A single turn carries every row of the set below to another of its rows. Some are shown first; where does it send the rows asked next?
k_33: -.03  .20  .03  .08  -.04  -.14  -.09  -.05  -.04  -.10  -.07  .32  .01  -.04  -.25  .13  -.39  -.10  .04  .11  -.26  -.18  .09  .21  .36  .02  -.13  -.08  .14  .07  .34  .25  -.10  .17  -.21  .23  -.28  -.10  -.28  -.02  -.44  .23  .09  .00
k_581: .02  -.04  -.01  .10  .03  -.28  -.04  -.09  .24  -.03  -.32  .51  .03  -.04  -.19  .28  -.14  .06  -.01  .28  -.18  -.39  .30  .18  .23  -.28  -.03  -.13  .17  -.08  .20  .35  .04  -.11  .11  .22  -.01  .09  .06  .24  -.15  .20  .14  -.01
k_738: .03  -.11  -.04  .12  .03  -.27  -.01  -.05  .32  -.08  -.35  .47  .06  -.08  -.19  .21  -.10  .02  -.04  .30  -.19  -.41  .33  .15  .18  -.28  -.10  -.09  .17  -.02  .20  .32  .01  -.07  .09  .15  -.01  .09  .07  .16  -.17  .10  .08  -.05
k_444: -.18  .17  .00  .13  .15  .07  .27  -.01  .00  .10  .03  .25  .19  .04  .30  .37  -.22  .07  .34  -.09  -.06  .29  -.05  .10  -.33  -.03  -.05  -.23  .18  -.21  -.01  .25  .29  .13  .10  -.10  .09  -.22  -.22  .06  -.05  .11  .21  -.16
k_355: .18  .09  .04  .16  .22  -.17  .26  -.01  .12  .19  .05  .11  .12  -.04  .22  .27  .22  -.16  .26  .12  .09  .25  -.15  .12  -.09  -.08  -.05  -.45  .20  .14  -.08  .01  .34  .58  -.12  .04  -.15  .04  .07  .12  -.27  -.08  .04  .04
k_123: -.28  .10  .11  -.03  .07  .01  .13  -.03  .30  .02  .06  .09  -.18  -.02  .36  -.05  .16  .14  -.14  .08  -.22  .19  .08  -.04  -.11  -.25  -.01  -.26  .21  -.20  -.11  .17  .08  .50  .14  -.17  .00  -.09  -.04  -.05  .00  .13  .20  .10
k_484: -.31  .05  .12  .01  .10  -.02  .17  -.14  .32  .00  -.04  .06  -.24  -.03  .32  -.10  .13  .07  -.05  .16  -.34  .11  .08  -.13  -.10  -.21  -.09  -.28  .07  -.25  -.07  .25  .11  .43  .08  -.10  .06  -.12  .04  -.04  -.10  .15  .24  .05
k_722: .09  .08  -.09  .09  -.18  -.09  -.01  -.21  .23  -.05  -.09  .32  -.07  -.29  -.02  .30  -.12  .20  .26  -.20  -.21  -.11  .11  .24  .23  -.25  -.35  -.34  .12  -.14  .32  .36  .07  -.10  .07  .27  -.11  .19  .09  .29  -.14  -.32  .05  -.04
k_207: .14  .08  -.15  .05  .02  -.31  -.10  -.09  -.10  -.07  -.04  -.03  .12  -.16  -.05  .04  -.28  -.35  -.01  .08  -.21  -.15  .16  .28  .02  -.02  -.27  -.05  .19  -.08  .32  .02  -.28  .28  -.08  -.01  -.32  .15  .01  .08  -.21  -.26  .21  .27
k_91: -.23  .12  .09  -.01  .05  .03  .16  -.09  .27  .05  .04  .07  -.15  .03  .35  .00  .12  .01  -.11  .27  -.35  .15  -.03  -.16  -.09  -.30  -.04  -.26  .20  -.24  -.06  .19  .11  .46  .14  -.14  .02  -.08  .00  -.07  -.16  .17  .17  .05
k_487: .24  .12  -.13  .19  .19  -.04  .53  -.06  .13  .11  .07  .17  -.03  .12  .12  .27  .14  .19  .39  .37  -.09  -.04  .00  .12  -.11  .00  .00  -.23  .01  -.07  -.08  .10  .00  .37  .11  -.27  .04  -.41  .07  .01  -.02  -.12  .10  -.08
k_677: -.01  .20  -.04  .10  -.02  -.16  -.09  -.05  -.04  -.13  -.03  .36  -.03  -.06  -.19  .15  -.41  -.10  .06  .07  -.22  -.16  .06  .11  .37  .03  -.11  -.10  .13  .08  .38  .25  -.08  .14  -.17  .30  -.27  -.10  -.30  .00  -.40  .18  .07  -.03
k_38: .14  .20  -.01  .14  .16  -.05  .47  -.08  .09  .07  .01  .13  .00  .10  .03  .32  .04  .25  .45  .34  -.11  .11  -.08  .06  .03  -.12  -.03  -.22  .03  -.06  -.07  .09  -.08  .35  .17  -.25  .01  -.51  .11  .04  -.01  -.13  .09  -.05
k_730: -.18  .14  .10  .10  .08  .13  .18  -.11  -.04  .11  .02  .25  .14  .04  .34  .36  -.34  .02  .35  .06  -.08  .40  -.06  .02  -.31  -.10  -.05  -.20  .12  -.31  .10  .26  .23  .15  .15  -.13  .12  -.16  -.08  -.05  -.11  .07  .25  -.10
k_664: .28  .14  -.14  .23  .18  .00  .44  -.06  .07  .09  .09  .10  -.14  .15  .07  .26  .06  .21  .41  .36  -.11  -.07  -.06  .16  -.02  -.09  -.06  -.25  .02  -.04  -.10  .04  -.01  .40  .09  -.30  .00  -.41  .09  .04  -.01  -.13  .10  -.02
k_474: .13  .05  -.10  .12  -.23  -.10  -.04  -.20  .22  .00  -.10  .27  -.06  -.35  -.03  .29  -.08  .13  .29  -.19  -.23  -.14  .10  .30  .19  -.25  -.38  -.37  .04  -.19  .30  .31  .05  -.10  .01  .24  -.10  .21  .16  .23  -.07  -.25  .09  -.03
k_311: -.03  .30  .06  -.08  -.08  -.08  .12  .24  .25  .36  .08  .11  -.12  .04  .18  .13  -.03  -.02  .11  .43  -.14  .10  -.26  .34  -.07  -.14  -.19  -.30  .07  -.13  -.10  -.19  .38  .37  .10  -.19  -.10  -.19  -.22  .01  -.14  .17  -.05  .06
k_86: .05  .03  .08  .25  .17  -.18  .26  -.11  .03  .15  .04  .09  .09  .00  .22  .26  .17  -.15  .18  .22  .10  .21  -.13  .11  -.09  -.11  -.08  -.44  .09  .17  -.04  -.09  .40  .47  -.10  .05  -.20  .11  .18  .04  -.40  -.06  .05  .08
k_299: .19  .12  -.29  .15  -.12  -.16  -.08  .02  .05  -.01  .05  -.17  .09  -.26  -.09  .29  .05  -.20  .19  .01  -.40  -.25  .01  .17  .06  .00  -.38  -.39  .17  -.15  .29  .09  -.25  -.25  .06  -.04  -.18  -.05  .12  .14  -.13  -.03  .03  .09
k_25: .15  .04  -.09  .08  -.20  -.14  -.03  -.16  .26  -.06  -.11  .31  -.04  -.33  -.04  .24  -.15  .09  .29  -.22  -.24  -.15  .06  .27  .24  -.20  -.34  -.33  .05  -.16  .32  .30  .03  -.06  .07  .25  -.13  .20  .13  .23  -.04  -.30  .09  -.03
k_368: .13  .06  .10  .16  .14  -.11  .34  -.03  .14  .23  .05  .09  .13  .00  .25  .25  .14  -.11  .28  .17  .02  .20  -.18  .19  -.15  -.04  -.02  -.44  .07  .14  -.08  -.05  .40  .53  -.07  .06  -.19  .02  .12  -.02  -.30  -.14  .02  .06
k_239: .28  .24  -.12  .13  .26  -.09  .44  -.04  .15  .08  .00  .16  -.03  .14  .08  .26  .12  .16  .42  .27  -.06  .02  -.03  .14  -.03  -.07  -.05  -.17  .06  -.08  -.18  .08  -.01  .40  .12  -.27  .02  -.35  .00  .14  .13  -.11  .16  -.09
k_37: -.03  .18  -.01  .06  .01  -.17  -.13  -.04  -.07  -.05  -.04  .33  .02  -.01  -.24  .19  -.37  -.15  .01  .10  -.29  -.12  .11  .19  .38  -.03  -.14  -.10  .13  .08  .35  .22  -.14  .17  -.17  .21  -.32  -.12  -.29  .02  -.43  .24  .05  -.05
k_478: -.05  .33  .01  -.08  -.14  -.10  .08  .17  .12  .30  .08  .14  -.15  .03  .20  .20  -.14  -.07  .12  .39  -.19  .16  -.34  .35  -.01  -.25  -.21  -.33  .11  -.18  -.14  -.13  .35  .46  .16  -.10  -.04  -.11  -.17  .13  -.19  .09  -.06  .14
k_949: -.02  .28  .01  -.09  -.07  -.09  .00  .24  .22  .36  .14  .10  -.15  .07  .09  .21  -.07  -.04  .04  .35  -.07  .19  -.25  .41  -.06  -.17  -.13  -.33  .18  -.18  -.15  -.11  .34  .35  .12  -.15  -.07  -.13  -.22  .08  -.04  .21  .01  .11
k_968: .21  .17  -.32  .13  -.11  -.19  -.09  .04  .03  -.01  .00  -.16  .12  -.24  -.12  .35  .09  -.16  .18  .04  -.33  -.23  .00  .18  .08  -.01  -.37  -.36  .15  -.20  .32  .08  -.23  -.28  .11  -.07  -.20  -.04  .14  .14  -.13  -.04  -.03  .10
k_332: .04  .01  -.12  .12  -.02  -.36  -.05  -.15  -.08  -.08  -.02  -.02  .12  -.15  -.06  .04  -.34  -.35  -.08  .06  -.21  -.19  .25  .25  .03  .02  -.24  -.09  .23  -.10  .36  .11  -.21  .27  -.09  .01  -.30  .13  -.03  -.02  -.25  -.29  .25  .22
k_615: -.13  .09  .03  .18  .17  .10  .22  -.03  -.04  .12  .02  .20  .12  -.03  .36  .37  -.36  .00  .45  .01  -.08  .25  .01  .08  -.33  -.06  -.13  -.27  .05  -.27  .06  .24  .35  .11  .04  -.12  .18  -.20  -.10  .05  -.11  .03  .19  -.18
k_345: -.17  .30  .01  -.07  -.18  -.12  .07  .14  .17  .30  .05  .13  -.18  .09  .11  .15  -.13  -.03  .06  .43  -.09  .14  -.25  .42  -.05  -.22  -.25  -.30  .00  -.20  -.10  -.17  .34  .32  .06  -.08  -.03  -.17  -.20  .06  -.13  .24  .02  .11
k_169: .04  -.07  -.10  .12  .00  -.28  -.04  -.06  .26  -.03  -.31  .51  .07  -.06  -.22  .25  -.15  -.03  -.03  .29  -.18  -.38  .27  .19  .22  -.24  -.01  -.09  .18  -.07  .24  .33  .00  -.11  .14  .23  -.01  .04  .10  .19  -.13  .15  .13  -.03
k_288: -.12  .18  .04  .11  .09  .11  .29  -.03  .03  .15  .08  .25  .12  .01  .39  .34  -.28  .13  .34  .03  -.11  .25  -.03  .04  -.36  .01  -.08  -.23  .05  -.26  .02  .23  .28  .14  .02  -.08  .09  -.25  -.19  -.02  -.08  .11  .20  -.15
k_280: .13  .03  -.10  .10  -.20  -.14  -.06  -.17  .21  .00  -.12  .30  .03  -.30  -.05  .31  -.14  .13  .23  -.23  -.23  -.12  .07  .29  .17  -.25  -.40  -.38  .01  -.12  .30  .27  .08  -.12  -.03  .19  -.16  .22  .08  .19  -.09  -.26  .08  -.11
k_957: .19  .05  -.11  .10  .02  -.38  -.14  -.11  -.12  -.07  -.02  .03  .10  -.15  -.07  .02  -.33  -.35  -.04  .06  -.23  -.22  .16  .23  .03  -.05  -.20  -.04  .19  -.10  .35  .05  -.24  .29  -.05  .02  -.29  .10  .03  -.01  -.15  -.24  .28  .22
k_676: -.04  .18  .00  .08  -.04  -.18  -.09  -.01  -.01  -.09  -.07  .26  .00  -.01  -.26  .17  -.42  -.05  .07  .12  -.25  -.22  .06  .18  .40  .06  -.09  -.08  .13  .05  .33  .25  -.05  .14  -.14  .19  -.25  -.08  -.36  .00  -.42  .18  .01  -.04
k_967: .22  .15  -.27  .14  -.16  -.23  -.09  .07  .00  -.05  -.01  -.12  .07  -.31  -.08  .30  .05  -.24  .18  .01  -.38  -.26  .00  .13  .09  -.01  -.37  -.35  .19  -.10  .36  .10  -.23  -.28  .07  -.04  -.18  -.08  .13  .13  -.14  .04  .03  .09
k_662: -.23  .09  .19  -.05  .06  .02  .18  -.11  .32  .07  .01  .12  -.12  -.03  .37  -.12  .13  .06  -.11  .17  -.29  .14  .05  -.04  -.21  -.20  -.04  -.24  .15  -.24  -.09  .15  .20  .48  .04  -.15  -.02  -.12  .02  -.16  -.08  .11  .18  .03
k_88: .08  .06  .11  .15  .13  -.24  .34  -.08  .01  .17  -.02  .14  .17  -.03  .23  .36  .13  -.15  .26  .20  .00  .18  -.14  .10  -.10  -.10  -.01  -.43  .15  .14  -.13  -.08  .33  .52  -.02  .08  -.08  -.03  .25  .12  -.28  -.11  -.03  .08
k_782: .20  .14  -.31  .08  -.16  -.25  -.05  .06  .01  -.05  .01  -.16  .05  -.27  -.11  .33  .04  -.17  .11  .11  -.34  -.28  .06  .17  .07  .01  -.40  -.38  .15  -.14  .26  .08  -.29  -.26  .08  -.10  -.20  -.04  .09  .13  -.15  -.01  .00  .03
k_364: .02  -.05  -.05  .06  .02  -.27  -.10  -.05  .20  .00  -.31  .46  -.02  -.03  -.17  .26  -.15  .05  -.03  .30  -.20  -.36  .33  .18  .17  -.28  .02  -.08  .20  -.08  .20  .27  .01  -.04  .14  .20  -.02  .09  .08  .23  -.17  .18  .09  -.07
k_3: .17  .08  -.13  .10  .01  -.31  -.08  -.09  -.12  -.04  -.01  .01  .14  -.17  -.06  .00  -.35  -.35  .02  .11  -.20  -.22  .26  .25  .02  -.02  -.26  -.07  .19  -.10  .34  .05  -.25  .29  -.04  -.05  -.29  .11  .01  .03  -.23  -.21  .22  .25

k_949 -> k_355
k_25 -> k_169
k_730 -> k_91
Now these:
k_615 -> k_484
k_676 -> k_332
k_368 -> k_487

